Read these off the row that follows.
1) Read off the entry just right of 5852.
2) Read off the entry just right of the smallest entry.
3) Read off the entry just left of 5664.
(5899, 7434, 3846, 5664, 8061, 1044, 5852, 1567)
1) 1567
2) 5852
3) 3846

grid =
[[4486 6570 5020 6068 5657 5778 4268 4074 3615 5208 5804 5627]
 [4053 6309 5387 5964 4076 6945 4011 5149 3625 6105 6655 6297]
 [5655 5420 7147 6516 3437 6263 5772 5429 5207 5184 4990 8566]
 [4760 6513 6544 2720 6614 5767 6935 4071 6771 6814 4862 5192]
 [3042 7700 9434 3602 8525 2999 6847 2023 6508 6689 5528 4770]
 [3922 5524 5705 4211 4818 5548 6343 3528 5308 6138 5956 2049]
 [5980 8002 6288 6345 6538 7111 4433 5813 7828 6719 3012 8976]
 [3685 6780 4757 5636 5488 3061 5981 4623 5831 6632 4804 4610]]
Read off the 5th entry from the end, reading row by row.
4623
Read off the fourth entry, reading row by row.
6068
Read off the entry in the bottom-right corner.
4610
Read off the entry directly above 5429.
5149
Read off the entry just right of the smallest entry.
6508
The entry just left of 5956 is 6138
Read off the smallest entry in the first column.
3042
Read off the entry just left of 6771.
4071
The first entry in reading order is 4486
The bottom entry of the column that holds the largest entry is 4757
Read off the top entry of the column that holds the smallest entry.
4074
The largest entry in the first row: 6570
Read off the entry directly above 3042.
4760
Read off the smallest entry in the last column.
2049
The entry directly below 6719 is 6632
The third entry on the main diagonal is 7147
The second entry on the diagonal from the top-right corner is 6655
The top entry of the column that holds the largest entry is 5020
The entry in the top-right corner -> 5627
The entry just left of 5184 -> 5207
Read off the 5th entry in reading order.
5657
The entry directly above the largest entry: 6544
The entry directly below 2720 is 3602
Read off the entry directly above 5524.
7700
The entry just right of 3528 is 5308
The entry just right of 5548 is 6343
The entry directly above 5767 is 6263
Read off the smallest entry in the first row.
3615
The entry just left of 5813 -> 4433
Read off the last entry of the largest entry's row.
4770

2.5	-0.3	0.2	-0.5	0.2	2.0	-0.3	0.4	0.5	1.3	1.0	0.9	1.6	0.2
-0.1	-1.4	2.3	-0.1	1.4	0.7	-0.7	0.9	1.0	-0.1	1.3	0.1	-0.1	-0.9
-0.2	1.0	-0.7	0.9	1.7	-0.8	1.3	-1.0	0.3	-0.3	0.0	0.8	-1.3	-1.2
1.2	2.0	0.4	0.8	1.7	-1.2	0.0	1.0	1.5	-0.4	-0.9	-0.6	-0.3	0.7
-0.7	0.2	-0.9	0.2	-0.1	1.5	2.4	0.5	-1.2	1.0	0.2	1.6	0.4	-0.3
0.8	-0.2	-0.6	-0.3	2.1	2.1	0.1	-1.3	1.5	1.1	-0.6	0.7	0.0	0.3
0.9	0.3	-1.1	0.7	-1.8	1.1	1.0	-0.4	-0.1	1.4	0.3	1.9	1.0	0.2
1.8	0.0	-2.1	0.9	1.6	0.1	0.1	-1.0	1.0	1.0	0.7	0.3	0.0	-0.1
2.1	-0.5	-0.5	-0.7	0.8	0.4	-0.4	-0.3	-0.8	0.2	2.3	-0.4	1.2	-0.2
Indices start at 0.
The entry in the top-right corner: 0.2
Report the entry just left of -1.8.
0.7
The entry in row 0 and column 0: 2.5
Report the top entry of the column that holds the smallest entry.
0.2
The entry directly above the smallest entry is -1.1
The entry directly below the largest entry is -0.1
Report the entry in the bottom-right corner.
-0.2
Report the entry directly below the smallest entry.
-0.5
The entry just right of the largest entry is -0.3
Report the bottom entry of the column that holds the largest entry.
2.1
The entry just left of the smallest entry is 0.0
Report the entry in row 2 and column 2.
-0.7
The entry in row 1 and column 2: 2.3
The entry at row 2, column 1 -> 1.0
Report the entry in row 2 and column 0.
-0.2
